0: [4. 6. 7. 3. 4. 3. 5. 3. 7. 7. 2. 6. 6. 0. 6. 7. 3. 4. 4. 4. 4. 3. 4. 5.
 4. 7. 5. 5. 4. 4. 0. 5.]
1: [0. 5. 4. 8. 2. 2. 8. 4. 5. 6. 1. 2. 6. 0. 5. 4. 2. 4. 3. 6. 3. 4. 5. 6.
 5. 6. 5. 6. 4. 5. 1. 6.]
2: [5. 1. 2. 1. 6. 6. 2. 6. 3. 2. 8. 6. 2. 9. 3. 1. 6. 5. 6. 3. 5. 6. 6. 4.
 4. 4. 2. 5. 4. 4. 9. 4.]
3: [0. 1. 0. 5. 1. 1. 5. 6. 3. 3. 5. 4. 4. 6. 3. 0. 3. 9. 1. 0. 0. 8. 1. 0.
 9. 5. 7. 6. 6. 4. 6. 2.]
4: [3. 3. 6. 9. 2. 4. 7. 4. 5. 3. 2. 2. 5. 3. 6. 5. 2. 4. 3. 6. 3. 4. 5. 6.
 5. 6. 5. 6. 5. 4. 1. 6.]
5: [4. 6. 6. 3. 5. 3. 6. 3. 7. 7. 2. 7. 6. 0. 6. 7. 3. 6. 4. 5. 3. 5. 6. 7.
 6. 5. 5. 6. 4. 4. 4. 6.]
6: [9. 5. 4. 2. 5. 7. 1. 6. 3. 3. 9. 5. 5. 9. 3. 6. 8. 5. 6. 6. 6. 5. 5. 5.
 4. 3. 4. 3. 6. 5. 8. 4.]
7: [4. 6. 6. 3. 4. 3. 5. 3. 7. 7. 2. 7. 6. 0. 6. 7. 4. 3. 4. 4. 4. 3. 4. 5.
 4. 7. 5. 5. 5. 3. 1. 4.]
8: [5. 1. 2. 2. 6. 6. 2. 6. 3. 2. 8. 6. 2. 9. 3. 1. 6. 5. 5. 5. 5. 5. 5. 5.
 5. 3. 4. 4. 5. 5. 8. 5.]
9: [9. 5. 3. 2. 5. 7. 2. 6. 3. 3. 9. 5. 4. 9. 3. 6. 9. 5. 5. 7. 6. 4. 5. 5.
 5. 2. 4. 3. 5. 5. 7. 5.]
10: [0. 6. 5. 8. 2. 2. 8. 4. 5. 7. 1. 3. 6. 0. 5. 5. 2. 4. 4. 2. 4. 4. 3. 4.
 4. 6. 6. 4. 3. 4. 1. 4.]
11: [1. 5. 4. 8. 2. 1. 8. 4. 6. 6. 1. 2. 6. 1. 5. 4. 2. 5. 4. 1. 4. 6. 4. 3.
 4. 3. 7. 4. 2. 5. 1. 3.]
12: [9. 5. 3. 2. 5. 7. 1. 6. 3. 3. 9. 5. 5. 9. 3. 6. 8. 4. 5. 7. 6. 3. 4. 5.
 4. 3. 4. 3. 6. 4. 7. 4.]
13: [5. 1. 3. 1. 6. 6. 2. 6. 3. 1. 8. 6. 2. 9. 3. 1. 6. 5. 6. 4. 6. 6. 6. 4.
 4. 4. 2. 5. 4. 4. 9. 4.]
14: [9. 5. 3. 2. 5. 7. 2. 6. 3. 3. 9. 5. 5. 9. 3. 6. 8. 5. 4. 7. 6. 4. 5. 6.
 4. 2. 4. 3. 6. 6. 7. 5.]
15: [5. 1. 2. 1. 6. 6. 1. 5. 2. 2. 8. 6. 2. 9. 3. 1. 6. 5. 6. 4. 6. 6. 6. 5.
 4. 4. 2. 5. 4. 4. 9. 4.]
16: [1. 5. 4. 8. 2. 1. 8. 4. 6. 6. 1. 2. 6. 0. 5. 4. 2. 5. 5. 0. 5. 4. 2. 4.
 4. 5. 8. 2. 4. 4. 2. 4.]
17: [5. 1. 2. 1. 6. 6. 2. 5. 3. 2. 8. 6. 2. 9. 3. 0. 6. 5. 6. 4. 5. 6. 6. 5.
 4. 4. 3. 5. 4. 4. 9. 4.]
18: [1. 5. 4. 8. 2. 2. 8. 4. 5. 6. 1. 2. 6. 1. 5. 4. 2. 3. 4. 4. 4. 4. 4. 5.
 5. 6. 5. 6. 3. 5. 1. 5.]
19: [1. 7. 4. 9. 5. 2. 7. 5. 5. 8. 2. 0. 5. 4. 3. 3. 4. 4. 4. 2. 4. 4. 3. 4.
 4. 6. 6. 3. 5. 4. 1. 4.]
20: [9. 5. 3. 2. 5. 7. 2. 6. 3. 3. 9. 5. 5. 9. 3. 6. 8. 5. 5. 5. 6. 4. 6. 5.
 4. 3. 4. 3. 6. 5. 8. 4.]
21: [4. 6. 7. 3. 5. 3. 6. 3. 7. 7. 2. 6. 6. 0. 6. 7. 3. 6. 4. 4. 3. 5. 6. 6.
 6. 5. 6. 6. 4. 4. 4. 6.]
22: [0. 5. 4. 8. 2. 1. 8. 4. 5. 6. 1. 2. 6. 1. 5. 4. 2. 4. 4. 6. 3. 4. 5. 6.
 5. 6. 5. 6. 4. 5. 1. 6.]
23: [5. 1. 3. 1. 6. 6. 2. 6. 3. 2. 8. 6. 1. 9. 3. 1. 6. 5. 6. 4. 5. 6. 6. 4.
 4. 4. 2. 4. 5. 4. 8. 4.]
24: [7. 4. 8. 4. 4. 6. 5. 3. 6. 4. 3. 7. 5. 2. 7. 8. 3. 6. 4. 5. 3. 5. 6. 7.
 4. 6. 5. 6. 5. 4. 4. 6.]
25: [0. 5. 4. 8. 2. 2. 8. 4. 5. 6. 1. 2. 6. 0. 5. 4. 2. 3. 4. 4. 4. 4. 4. 5.
 5. 6. 5. 5. 4. 5. 0. 5.]
26: [5. 1. 3. 1. 6. 6. 2. 6. 3. 2. 8. 6. 2. 9. 3. 1. 6. 5. 6. 3. 5. 7. 6. 4.
 3. 4. 1. 5. 3. 4. 9. 4.]
27: [9. 5. 3. 2. 5. 7. 1. 6. 3. 3. 9. 5. 5. 9. 3. 6. 9. 5. 5. 5. 6. 4. 5. 5.
 4. 3. 4. 4. 5. 5. 8. 4.]
28: [0. 5. 4. 8. 2. 1. 8. 4. 5. 6. 1. 2. 6. 0. 5. 4. 2. 4. 3. 5. 3. 4. 5. 6.
 6. 6. 5. 6. 4. 5. 2. 6.]
29: [9. 5. 4. 2. 5. 7. 1. 6. 3. 2. 9. 5. 5. 9. 3. 6. 8. 5. 5. 5. 6. 4. 6. 6.
 4. 3. 4. 3. 5. 5. 8. 4.]
30: [0. 5. 4. 8. 2. 2. 8. 4. 6. 6. 1. 2. 6. 1. 5. 4. 2. 4. 5. 1. 5. 4. 3. 4.
 4. 5. 8. 3. 3. 5. 2. 4.]
31: [6. 1. 3. 2. 6. 6. 1. 6. 3. 2. 8. 6. 2. 9. 3. 1. 5. 5. 5. 5. 5. 5. 5. 5.
 5. 3. 4. 4. 5. 5. 9. 5.]
32: [4. 6. 6. 3. 4. 3. 6. 3. 7. 7. 2. 6. 6. 0. 6. 7. 3. 6. 3. 5. 3. 5. 6. 7.
 5. 5. 6. 6. 4. 4. 4. 6.]
33: [9. 5. 3. 2. 5. 7. 1. 6. 3. 3. 9. 5. 5. 9. 3. 6. 9. 4. 5. 7. 6. 3. 4. 5.
 4. 3. 5. 3. 6. 5. 7. 4.]
34: [7. 6. 7. 5. 8. 7. 4. 4. 5. 5. 4. 5. 4. 5. 5. 6. 5. 3. 4. 7. 5. 4. 3. 3.
 5. 2. 4. 4. 5. 6. 4. 4.]
35: [7. 6. 7. 5. 7. 7. 4. 3. 5. 5. 4. 5. 4. 4. 5. 6. 5. 3. 5. 6. 6. 3. 2. 3.
 4. 4. 4. 3. 6. 5. 4. 4.]
36: [8. 6. 7. 5. 7. 7. 4. 4. 5. 5. 4. 5. 4. 5. 5. 6. 5. 2. 4. 8. 5. 3. 3. 4.
 4. 3. 3. 4. 5. 6. 4. 5.]
37: [5. 6. 6. 3. 4. 3. 5. 3. 7. 7. 2. 6. 6. 0. 6. 7. 4. 3. 4. 4. 4. 4. 4. 5.
 4. 7. 5. 5. 4. 4. 1. 5.]
38: [7. 6. 8. 5. 8. 7. 4. 4. 5. 5. 4. 5. 3. 4. 5. 6. 5. 3. 5. 7. 6. 3. 2. 3.
 4. 3. 4. 3. 6. 5. 4. 4.]
39: [4. 6. 6. 3. 4. 3. 6. 3. 7. 7. 2. 6. 6. 0. 6. 7. 3. 4. 3. 5. 3. 4. 5. 6.
 5. 6. 5. 6. 4. 4. 2. 5.]
40: [7. 4. 8. 4. 4. 6. 5. 3. 6. 4. 3. 7. 5. 1. 7. 8. 3. 6. 3. 6. 3. 4. 6. 8.
 5. 5. 6. 5. 5. 4. 4. 6.]
41: [1. 5. 4. 8. 2. 2. 8. 4. 6. 7. 1. 2. 6. 1. 5. 4. 2. 4. 5. 2. 4. 4. 3. 4.
 4. 6. 6. 4. 4. 4. 1. 4.]
42: [1. 6. 4. 8. 2. 2. 8. 4. 5. 6. 1. 2. 6. 0. 5. 5. 2. 4. 3. 6. 3. 4. 5. 6.
 5. 6. 5. 6. 4. 5. 2. 6.]
43: [4. 6. 6. 3. 4. 3. 5. 3. 6. 7. 2. 7. 6. 0. 6. 8. 3. 6. 4. 4. 3. 5. 6. 7.
 6. 6. 5. 6. 4. 5. 5. 6.]

[0. 7. 4. 9. 5. 2. 7. 4. 5. 8. 2. 0. 5. 4. 3. 2. 4. 4. 4. 2. 4. 4. 3. 4.
 4. 6. 7. 4. 5. 4. 1. 4.] 19 41 30 10 18
[3. 3. 6. 9. 2. 5. 7. 4. 5. 3. 2. 3. 5. 3. 6. 5. 2. 8. 1. 6. 0. 6. 8. 0.
 0. 3. 5. 5. 6. 0. 0. 0.] 4 11 41 10 1
[3. 4. 1. 0. 6. 3. 2. 5. 4. 5. 7. 6. 2. 8. 2. 0. 6. 5. 4. 5. 5. 5. 2. 3.
 8. 5. 4. 4. 7. 5. 9. 4.] 8 31 17 23 2
[1. 5. 4. 8. 2. 1. 8. 4. 5. 6. 1. 2. 6. 1. 5. 4. 2. 4. 5. 1. 4. 4. 3. 4.
 4. 6. 6. 4. 4. 4. 1. 4.] 41 10 30 16 25
[1. 7. 5. 8. 5. 2. 7. 5. 5. 7. 2. 1. 5. 3. 3. 2. 4. 4. 5. 2. 4. 4. 3. 3.
 4. 6. 7. 4. 4. 4. 1. 3.] 19 41 30 10 16
[7. 6. 7. 5. 8. 7. 4. 4. 5. 5. 4. 5. 4. 5. 5. 6. 5. 2. 5. 8. 5. 3. 3. 4.
 4. 3. 3. 4. 5. 6. 4. 4.] 36 34 38 35 24
[7. 6. 8. 5. 7. 7. 4. 4. 5. 5. 4. 5. 4. 4. 5. 6. 5. 3. 5. 7. 6. 3. 2. 3.
 4. 3. 4. 3. 6. 5. 4. 4.] 38 35 34 36 24
[8. 6. 7. 5. 8. 7. 4. 3. 6. 5. 4. 5. 4. 5. 5. 6. 5. 2. 4. 8. 5. 3. 3. 4.
 4. 3. 3. 4. 5. 6. 4. 5.] 36 34 38 35 24
[1. 7. 4. 9. 6. 2. 7. 5. 5. 7. 2. 0. 5. 3. 3. 2. 4. 4. 5. 2. 4. 4. 3. 3.
 4. 6. 6. 4. 5. 4. 1. 4.] 19 41 30 10 18
[1. 5. 5. 8. 2. 2. 8. 4. 5. 6. 1. 2. 6. 1. 6. 4. 2. 4. 4. 2. 4. 4. 3. 4.
 4. 6. 6. 4. 4. 4. 1. 4.] 41 10 30 25 18
[1. 5. 4. 8. 2. 1. 8. 4. 5. 7. 1. 2. 6. 0. 5. 4. 2. 6. 3. 3. 2. 6. 5. 1.
 1. 3. 6. 5. 3. 3. 0. 2.] 11 10 41 30 25
[0. 1. 4. 7. 3. 1. 8. 3. 6. 5. 0. 3. 3. 1. 5. 0. 0. 5. 4. 2. 3. 8. 5. 5.
 7. 0. 8. 5. 0. 8. 2. 6.] 11 30 18 28 25
[1. 5. 5. 8. 2. 2. 8. 4. 5. 6. 1. 2. 6. 0. 5. 4. 2. 5. 5. 0. 5. 4. 2. 3.
 4. 5. 8. 3. 4. 4. 2. 3.] 16 30 41 10 11
[0. 1. 3. 8. 3. 1. 8. 4. 6. 5. 0. 3. 3. 2. 5. 0. 0. 7. 2. 1. 1. 8. 3. 2.
 8. 0. 8. 5. 1. 8. 4. 5.] 11 30 16 28 18
[5. 1. 2. 2. 6. 6. 2. 6. 3. 2. 8. 6. 1. 9. 3. 1. 6. 5. 6. 3. 5. 7. 6. 3.
 3. 5. 0. 6. 3. 4. 8. 4.] 26 2 13 23 15
